Some points:
np.array([39, 35, -19, 12, 25, 32, 6, -11, 52, 32, 9, 25, 20, 13, 6, 8, -36, 35,
          29, -14, -2, -13, 36, 18, 43, -57, 37, -8, 14, 25, 43, -36, -7, 44, 36, 17])
np.array([3, 41, 31, 25, 3, -20, 13, 17, -48, -40, 12, 21, 0, -4, 25, -4, 12, 1,
          20, -2, -37, 7, -14, 26, -9, -12, 15, -8, -25, 20, -3, -10, 18, 30, 2, 35])
np.array([-22, -50, 10, 40, 8, 3, -68, -4, 0, 16, -8, -1, 16, 3, 9, -6, -21, -1,
          24, -27, -8, 21, -19, -30, -24, -4, -37, 15, -60, -16, -31, -24, 0, 0, 1, -53])
np.array([-6, 4, -55, -13, -62, -15, 12, -25, -22, -7, -5, -22, -11, -12, -6, -3, 5, -2,
          0, 6, -1, 28, -14, 25, -15, -57, 5, -23, -11, 3, -22, 26, 6, 0, 5, -14])
np.array([-61, 34, 5, -23, 1, 15, 31, -32, 49, -4, -32, -37, -29, -6, -15, -26, -13, 7,
          -38, 15, -14, -20, 64, 31, 46, 9, -13, 19, -61, -7, 60, 4, 7, -11, 27, -22])
np.array([8, 8, 23, -2, -11, 20, 34, 5, -61, 1, 32, -10, -6, 25, 19, 4, -26, 26,
          -28, -31, -19, -11, -51, 14, -10, 4, 15, 17, 12, 19, -11, -32, -4, -31, -22, -15])
np.array([-12, -13, 18, -13, -5, -17, -11, -82, 9, -7, 14, -16, -26, 9, -29, -89, 24, -24,
          16, -12, 3, -51, 21, 23, 19, 5, -10, 6, -1, -1, 19, 9, -29, -5, 19, 0])
np.array([6, -19, -8, -22, -17, 9, 5, -13, -5, -31, -23, 14, -28, -49, 16, -25, 6, 34,
          -10, -14, 17, -20, -13, -10, -20, -46, -22, 7, 7, -34, 24, 18, -28, -14, -7, 16])
np.array([2, 9, -7, 6, 3, -72, 32, 13, 25, 9, 1, -2, 10, 17, 8, 6, 18, -12,
          -25, 0, -17, 24, -16, -59, -13, 9, -1, 43, 16, 2, -34, -20, -8, -7, -17, 15])
np.array([8, 18, -51, -3, -38, 2, -19, 23, -6, -8, 9, 20, -18, 16, 4, -36, -2, 14,
          -32, 14, -5, -36, 15, 0, -27, -2, -3, -48, 2, -13, 1, -13, -20, -6, 4, -20])
np.array([-59, -12, -13, 3, 80, -1, -12, 11, -16, 29, -14, 2, -40, -14, -66, -4, -33, 0,
          17, -9, 14, 36, -23, -14, -18, 9, -76, -39, 5, 12, -22, -31, 12, 8, -15, -11])
np.array([43, -33, 26, -21, 68, 2, -45, 56, -19, 68, -9, -17, 13, 21, -4, 20, 58, -14,
          -22, 22, -13, 47, 12, 24, 8, 17, -15, 34, 3, 9, 22, 45, 42, -15, -2, -10])
np.array([13, -27, 29, -14, -7, -9, -15, 15, 0, -15, -30, -35, -21, 14, -24, 8, -29, -22,
          5, -18, 29, -13, 1, -34, 1, -11, 21, -5, -4, -35, -72, -3, 28, 8, -29, 2])
np.array([10, 44, 27, 45, 30, 15, 31, -7, -7, 43, 19, 31, 27, 17, 15, 7, 29, 21,
          9, 47, 41, 0, -5, -41, -36, 25, 26, 20, 11, 37, -38, 53, 32, -47, -28, 23])
np.array([-6, 17, -25, -17, -42, -8, -12, -5, -13, -11, -15, -8, 5, -10, -24, 36, 23, -26,
          19, 5, 28, -55, -13, 19, -18, -30, -11, 9, -9, 0, 16, -22, -43, -25, -18, -16])
np.array([10, 3, 12, 31, -32, 10, 32, 39, 50, -25, 42, 20, -4, 7, 31, 24, 1, 14,
          46, -21, 53, 21, 57, 42, 35, 6, 2, -5, 31, 19, 31, -12, 9, 13, 49, -1])
np.array([10, 12, -4, -64, 13, -4, -2, 5, -11, -13, 18, -4, 20, -11, 29, -9, -11, -61,
          24, -8, -1, 17, -20, -70, 3, 14, 8, -7, 0, -16, -9, -8, 18, -4, -24, -8])
np.array([9, -7, -7, 19, -32, 5, -13, -16, 10, -73, -11, 18, 24, 17, -20, 19, -33, -7,
          -39, -36, -19, 16, 0, 11, -9, 3, 7, -13, 18, 12, 21, -4, 26, -28, -12, 15])
np.array([-7, -56, 4, -18, 39, -18, -56, 8, -8, 24, -10, -45, -1, 21, 44, 30, 6, 10,
          -3, 46, 10, 13, -11, -7, -8, 45, 8, -7, -6, 0, -3, -3, 5, 4, 3, 36])
np.array([19, -8, 6, 12, -22, -17, 9, -13, -2, 4, -16, 14, -4, -82, -22, -1, -2, 3,
          -31, 7, 3, -30, -6, 2, 32, 12, 20, -29, -4, 13, 14, -1, -43, 14, 7, -29])
np.array([-3, -8, 37, -18, 38, -14, 12, 13, 6, 46, 23, 34, 19, 25, 5, 34, 8, -29,
          -13, 38, -28, 28, -17, 11, -12, 23, 13, 14, 17, -84, -8, 31, 12, 6, 1, 9])
np.array([-12, -10, -43, 23, -5, 35, 17, -1, 15, -5, -3, -19, 12, -30, 4, 6, -4, -6,
          4, -15, -54, -33, 34, 0, 14, -11, 9, -23, 24, 12, -9, 20, -39, 2, 7, 15])
np.array([8, 19, 3, 11, -36, 48, 19, 5, 2, -34, 0, 17, 23, 13, -5, 1, 21, 37,
          29, 5, 19, 23, -17, 17, 19, 51, 4, 33, 23, 23, 12, 10, 7, 65, 13, 16])
Along one direction, these points spread out more than along any other. Take the direction at right angles to it along which they spread out most. Then take the direction at right angles to both along which they spread out most. Go by this last direction. For each point below, how far along it does it lie, from 0 to 99? 50 is the average, and the first point above lies past it. One standard deviation of the points above along it is 16.
np.array([-12, -10, -43, 23, -5, 35, 17, -1, 15, -5, -3, -19, 12, -30, 4, 6, -4, -6,
          4, -15, -54, -33, 34, 0, 14, -11, 9, -23, 24, 12, -9, 20, -39, 2, 7, 15]) 50
np.array([10, 44, 27, 45, 30, 15, 31, -7, -7, 43, 19, 31, 27, 17, 15, 7, 29, 21,
          9, 47, 41, 0, -5, -41, -36, 25, 26, 20, 11, 37, -38, 53, 32, -47, -28, 23]) 35
np.array([19, -8, 6, 12, -22, -17, 9, -13, -2, 4, -16, 14, -4, -82, -22, -1, -2, 3,
          -31, 7, 3, -30, -6, 2, 32, 12, 20, -29, -4, 13, 14, -1, -43, 14, 7, -29]) 50
np.array([10, 12, -4, -64, 13, -4, -2, 5, -11, -13, 18, -4, 20, -11, 29, -9, -11, -61,
          24, -8, -1, 17, -20, -70, 3, 14, 8, -7, 0, -16, -9, -8, 18, -4, -24, -8]) 39
np.array([39, 35, -19, 12, 25, 32, 6, -11, 52, 32, 9, 25, 20, 13, 6, 8, -36, 35,
          29, -14, -2, -13, 36, 18, 43, -57, 37, -8, 14, 25, 43, -36, -7, 44, 36, 17]) 61
np.array([-7, -56, 4, -18, 39, -18, -56, 8, -8, 24, -10, -45, -1, 21, 44, 30, 6, 10,
          -3, 46, 10, 13, -11, -7, -8, 45, 8, -7, -6, 0, -3, -3, 5, 4, 3, 36]) 64
np.array([-59, -12, -13, 3, 80, -1, -12, 11, -16, 29, -14, 2, -40, -14, -66, -4, -33, 0,
          17, -9, 14, 36, -23, -14, -18, 9, -76, -39, 5, 12, -22, -31, 12, 8, -15, -11]) 68
